128 stands for zero in the data rows.
Some points, one per row:
[174,190,090,106,138,175,143,066,088,121,143,171,127]
[161,067,076,141,168,129,085,117,127,198,170,090,113]
[191,130,068,123,135,136,178,157,065,151,137,158,154]
[142,155,179,075,084,117,135,151,167,126,119,142,090]
[055,087,103,150,168,080,096,128,152,124,102,100,133]
[097,131,132,169,150,064,106,142,165,187,083,101,121]
[123,082,099,147,165,080,092,125,146,127,105,088,127]
[116,116,120,124,142,200,146,073,104,103,128,137,193]
[159,155,145,096,079,107,148,176,146,067,132,167,099]
[142,089,096,135,169,166,085,113,140,137,133,081,113]
[134,165,133,064,108,130,160,187,119,099,128,160,188]
[106,145,174,125,088,115,142,164,158,126,103,121,133]
[098,138,124,164,150,065,101,142,166,115,089,104,126]
[120,151,173,133,100,156,154,084,113,177,167,102,112]
[101,077,108,145,170,090,096,122,130,170,178,095,105]
[122,073,096,135,164,153,091,118,124,146,166,171,083]
[153,074,086,144,178,100,085,118,138,124,151,080,121]
[136,125,158,123,085,103,157,164,126,220,147,155,084]
[089,121,126,164,152,072,097,137,166,226,081,103,127]
[117,127,135,177,146,127,144,103,095,097,158,185,129]
[127,157,167,087,090,121,138,170,157,095,108,120,157]
[066,109,152,193,112,088,132,118,134,173,124,079,115]
[153,185,129,083,125,141,175,122,064,123,129,146,178]
[124,146,167,111,089,128,148,157,165,070,092,121,170]
10 more points follow, each with its number after it:
[137,178,124,079,121,139,161,202,139,104,123,132,148] 0
[136,160,156,080,091,119,142,164,146,126,102,126,170] 1
[152,163,166,069,089,113,132,167,170,128,125,146,095] 2
[134,161,163,081,094,120,144,171,161,143,102,137,174] 3
[124,134,148,167,110,102,129,147,169,205,083,116,157] 4
[100,138,131,103,142,174,091,109,164,135,080,103,135] 5
[115,140,105,117,149,161,090,122,161,132,079,104,141] 6
[098,081,104,143,174,105,093,120,123,165,184,103,095] 7
[078,099,138,183,139,081,120,117,131,139,121,075,110] 8
[118,128,143,179,131,127,158,095,091,131,170,181,111] 9
Which two of these numbered points are nearest to each point below, looking only along the 3 directions in which the first points spread most? Their numbers follow each, nearest first.
[146,082,115,137,128,134,168,105,080,152,157,181,098] > 9 7
[195,115,094,141,136,141,159,088,079,139,151,185,114] > 9 5
[158,074,076,140,174,106,091,120,135,197,157,078,117] > 7 8
[107,076,101,141,165,120,083,118,126,137,185,132,086] > 7 8
[174,098,084,131,140,151,183,168,056,161,141,172,139] > 9 5
[118,094,134,158,148,147,083,082,101,050,180,112,084] > 6 5
[088,093,126,182,155,074,118,119,127,120,126,076,107] > 8 6
[128,074,094,127,159,161,088,108,132,047,159,174,092] > 6 5
[150,091,113,155,161,143,075,083,111,137,176,122,077] > 7 9
[131,167,131,065,113,149,149,192,149,085,120,134,153] > 0 1
[064,082,095,154,157,075,103,134,162,125,095,094,134] > 8 6
[124,152,165,083,104,135,144,161,172,127,097,137,178] > 1 3
[084,126,158,181,086,100,139,162,151,127,103,124,125] > 4 3
[154,176,156,082,112,146,188,118,071,136,121,155,175] > 0 1
[123,165,158,073,105,142,140,178,177,125,113,141,167] > 1 3
[167,158,153,083,079,110,138,168,149,127,133,156,095] > 2 3
[192,102,104,147,133,133,164,099,077,117,147,177,108] > 9 5
[147,074,084,149,174,087,090,126,142,163,132,085,122] > 7 8
[093,139,177,161,082,103,133,160,147,147,106,118,134] > 4 2
[100,146,180,145,078,105,133,168,155,104,105,116,129] > 3 1
[064,088,105,147,161,080,098,122,150,127,107,089,130] > 8 6
[134,160,151,069,097,128,142,168,152,117,101,134,184] > 1 0
[089,127,166,182,079,096,134,116,136,118,106,083,130] > 4 5
[094,139,182,161,070,099,121,118,143,119,095,094,136] > 4 3
[101,092,111,162,166,065,087,138,158,123,090,093,129] > 8 6
[148,162,180,092,108,145,185,108,070,127,126,154,176] > 0 1
[079,085,108,146,161,081,103,124,151,122,130,088,121] > 8 6
[074,086,109,155,167,089,099,126,135,085,136,085,125] > 6 8
[093,123,135,167,147,070,104,143,164,117,080,100,126] > 8 5
[146,080,098,151,167,081,093,130,151,102,120,082,133] > 6 5
